The same turns and mirrors carry the whole set onto itself and the rows of a family onto each other. Which other rows belong to the same family as each row named below? List them in the order they appear above.
These 18 rows form 3 families of 6 rows each.
L: [ 10.3 -12.7   1.8  -5.4   6.3  12.7   2.6 -15.1  -2.0  12.3 -21.7 -34.9
   7.3  13.2  -8.5  -9.0  14.6 -20.9  29.1   1.7   4.6]
V: [ -8.8  11.0 -10.8   6.5  15.8 -15.5   8.6  -2.3  34.9 -29.0  -2.7 -18.5
 -22.3  38.8 -25.7  -4.6   5.7  -7.0  -6.9 -12.4   9.4]
D: [  3.5 -23.5  -8.6  -9.0  23.0  -9.6   4.0  18.5  16.7  -7.4  12.1 -16.5
   8.3  -1.7   1.3  -0.5 -24.7  -7.0  26.3  -7.9  14.7]
W: [-32.6 -14.2  18.5 -23.7  38.2  -6.5  36.5  -0.4  14.2   0.6 -11.7 -21.1
 -24.3  15.6  22.6 -22.6  -8.9  -4.3  20.0 -21.2  17.3]
Q: [ -7.1 -10.7  -0.4   1.6  29.7 -12.9  16.0  21.2  32.8  -7.0   6.5 -20.6
  21.8   5.5  -6.4  -5.0 -16.7  -9.0  23.9 -13.1  16.3]
H: [-32.5 -29.8  19.8 -18.9  31.8 -15.8  20.1   9.7  19.9   0.3 -11.3 -15.8
 -43.9   7.0  22.1 -14.5  10.4 -11.0  18.3 -22.7  20.4]
A: [ -9.3  -7.2  -7.8   7.9  -5.1 -11.0  31.1 -10.0   9.9   7.8 -16.5 -25.0
 -40.6   3.8   1.2 -28.1  -0.3  -6.3   3.2  19.8   2.1]
E: [ -7.1  -1.1 -12.3  14.3  -4.0  -7.6  17.3  -5.2  22.0  10.2 -11.3 -19.4
 -46.7  13.3   8.4 -10.7   2.1 -14.3   4.9  15.2 -11.6]
R: [ -4.9   1.2  -2.2   9.2  -2.2 -22.9   0.3  11.2  22.5 -22.8  -0.7 -22.7
 -34.5  32.5 -28.4  -7.8   1.2 -14.6  -7.0 -12.0  11.4]
S: [-29.8 -21.6  13.0 -27.9  39.1  13.6  -4.5   2.1  31.2  -6.5  10.6 -43.9
 -33.6  21.0  -9.5  -7.4  23.3 -12.8   7.3  -5.9   2.1]
M: [-23.3 -13.2   2.7 -35.2  33.6  12.9  -5.8 -15.9  32.8  -3.2   2.1 -30.8
 -25.8  25.4  -7.9  -4.0  37.8  -4.7   6.7  -7.6  12.4]
B: [  6.5 -24.4  -1.1  -9.0   6.3  19.8  13.9  -9.8   7.3   2.9 -22.0 -25.7
  -3.7   0.0  -9.1   4.7  22.0 -11.1  32.5  12.5  23.4]
C: [-23.2  -9.9   1.9  10.3 -11.1   2.2  36.6  -7.8  28.1  14.3 -25.4 -23.5
 -36.8  17.7  -0.5 -22.2  -0.3 -17.2   7.2   4.0  -9.9]
Y: [ 12.3 -12.8   6.9   2.4  19.7  17.7   4.0   0.5   2.1  -6.2 -18.5 -32.5
  -4.3   5.5  -2.1  10.1  15.4 -19.0  40.8   2.1  14.4]
K: [-18.6  -6.0  -1.1  -3.2  -6.0  -6.2  13.1   7.5  33.9 -22.6   3.7 -10.5
 -17.0  44.1 -21.8 -14.1   8.7 -15.0 -16.8  -8.7  11.1]
P: [-36.5 -22.3  18.1 -12.4  31.1 -26.9  22.5   9.7  20.1   9.4 -10.8 -30.6
 -26.3   7.4  14.1 -34.6   5.1  -5.5  20.8 -18.9  20.6]
X: [-20.4 -31.1   9.0 -34.6  40.0  16.5   6.5 -13.2  13.8 -16.8  -0.2 -39.7
 -18.5  36.3 -11.7 -14.4  20.6  -5.5   4.9  -3.6   6.8]
J: [ -8.5  -6.5 -13.1 -11.0  12.8 -17.3   4.8  12.4  16.5   0.0   3.7 -10.7
  19.4  24.5   3.3  -8.5 -19.0  -9.3  32.4 -15.4  19.2]

Which other rows belong to the same family as C? L, W, K, X, J
Which other rows belong to the same family as S? D, H, E, R, Y

